Each row has a name. Each question is about the rows just above it.

Sasi: [ 0.01 -3.08  1.97  0.79 -2.28  1.27 -2.92 -0.07]
kidif: [ 0.07 -2.86  2.15  0.80 -2.16  1.19 -2.87 -0.14]
komes: [ 8.22 -0.41 -3.85  0.85 -4.94  2.32  8.88  0.04]
Is [-4.94  2.32  8.88  0.04] printed in one of the named rows, side by side and in this order? : yes
Does one of the named rows hold [-0.41 -3.85] side by side, in this order? : yes
Is [ 0.07 -2.87] printed in one of the named rows, side by side and in this order? : no
Is [ 8.23 -0.41 -3.85] printed in one of the named rows, side by side and in this order? : no
Among the named rows, does one hold [-0.14 -2.87  1.19] next to each other, in this order? : no
Does one of the named rows hold [-4.94  0.85 -3.85 -0.41  8.22] side by side, in this order? : no
Among the named rows, does one hold [-2.86  2.15  0.80 -2.16] next to each other, in this order? : yes

koge: [ 3.44 -0.12 -1.37  0.25 -5.50 -5.61 -0.60]
ridi: [-0.93 -3.08 -1.31 -1.33 -8.04 -5.19 -1.62]
muv: [-4.08 -5.28 -0.60  0.34 -2.49  3.24  4.53]
vinis: [ 3.44 -0.12 -1.37  0.25 -5.50 -2.50 -0.60]
Does one of the named rows hold [-0.12 -1.37] side by side, in this order? : yes
Does one of the named rows hold [-0.93 -3.08] side by side, in this order? : yes
Is [-1.37  0.25 -5.50] printed in one of the named rows, side by side and in this order? : yes
Does one of the named rows hold [-3.08 -1.32 -1.33] side by side, in this order? : no

mukag: [-0.82 -3.67  8.34  2.83 -2.08 -1.13 -4.11 -4.13]
peti: [ 3.73  4.43 -0.18  3.75  6.43  1.10  4.48  0.26]
Kiti: [-0.66 -1.42 -1.59 -2.89 -1.13  1.03  1.64 -5.91]
Among the named rows, does one hold [-2.08  2.83] next to each other, in this order? : no
Among the named rows, does one hold [ 1.03 -1.13] next to each other, in this order? : no

feva: [-0.44  1.02  0.22 -3.58  0.71]
lefek: [-0.63  7.71 -3.84 -2.33 -1.95]
bodeb: [-0.63  7.71  3.42 -2.33 -1.95]
Baz: [-1.98  3.43  2.89 -2.35 -4.35]
Among the named rows, does one hold [-1.98  3.43  2.89] next to each other, in this order? : yes
Is [1.03 0.22] printed in one of the named rows, side by side and in this order? : no
Is [ 7.71 -0.63] printed in one of the named rows, side by side and in this order? : no
Is [ 3.43  2.88 -2.35 -4.35] printed in one of the named rows, side by side and in this order? : no

feza: [-1.41  1.15 -3.27  1.25 -0.81  3.30  1.87  3.63]
ruge: [-3.08 -5.04  0.34  2.87  2.29 -2.63  3.91  2.46]
buro: [-2.96  1.14  2.38 -1.22 -1.31 -4.82  2.05  2.62]
nen: [-1.20  3.40  0.29  2.19 -0.96 -0.48 -1.14  1.65]
Nud: [-2.49  1.20 -2.13 -2.81 -1.87 -2.54  5.35  2.39]
deg: [ 6.55  2.97  0.09  0.61  4.21  4.12 -0.01  6.99]
gadat: [ 1.05 -3.58 -2.17  2.16  1.44  2.14  2.47 -1.90]
kisi: [ 3.59 -1.38  1.77  1.91  5.78  4.24  0.42  5.01]
Lila: [ 2.47  0.79  3.95 -4.88 -0.01  0.48  0.42  2.26]
Does one of the named rows hold [-0.01 -4.88] side by side, in this order? : no
Is [0.60 4.21] printed in one of the named rows, side by side and in this order? : no
Among the named rows, does one hold [ 0.29  2.19 -0.96 -0.48] next to each other, in this order? : yes
Among the named rows, does one hold [-2.13 -2.81 -1.87] next to each other, in this order? : yes
Among the named rows, does one hold [1.91 1.77] next to each other, in this order? : no
Among the named rows, does one hold [2.39 5.35] next to each other, in this order? : no
Does one of the named rows hold [2.16 1.44] side by side, in this order? : yes

peri: [ 0.35  2.29 -0.26  0.00]
keva: [-1.81 -0.03  0.56  0.59]
Gisi: [-6.60  0.11  0.00  0.51]
Nunin: [4.06 1.53 0.22 0.02]
Nor: [-1.73  1.29 -0.22  0.08]
tek: [ 4.05  1.66 -0.19 -0.32]
vevod: [ 8.83  2.02 -0.15 -0.53]
lel: [3.87 0.02 0.77 0.39]
Danan: [-4.50  1.35 -0.77 -0.10]
Is [-1.81 -0.03  0.56] printed in one of the named rows, side by side and in this order? : yes
Among the named rows, does one hold [-0.10 -0.77] next to each other, in this order? : no

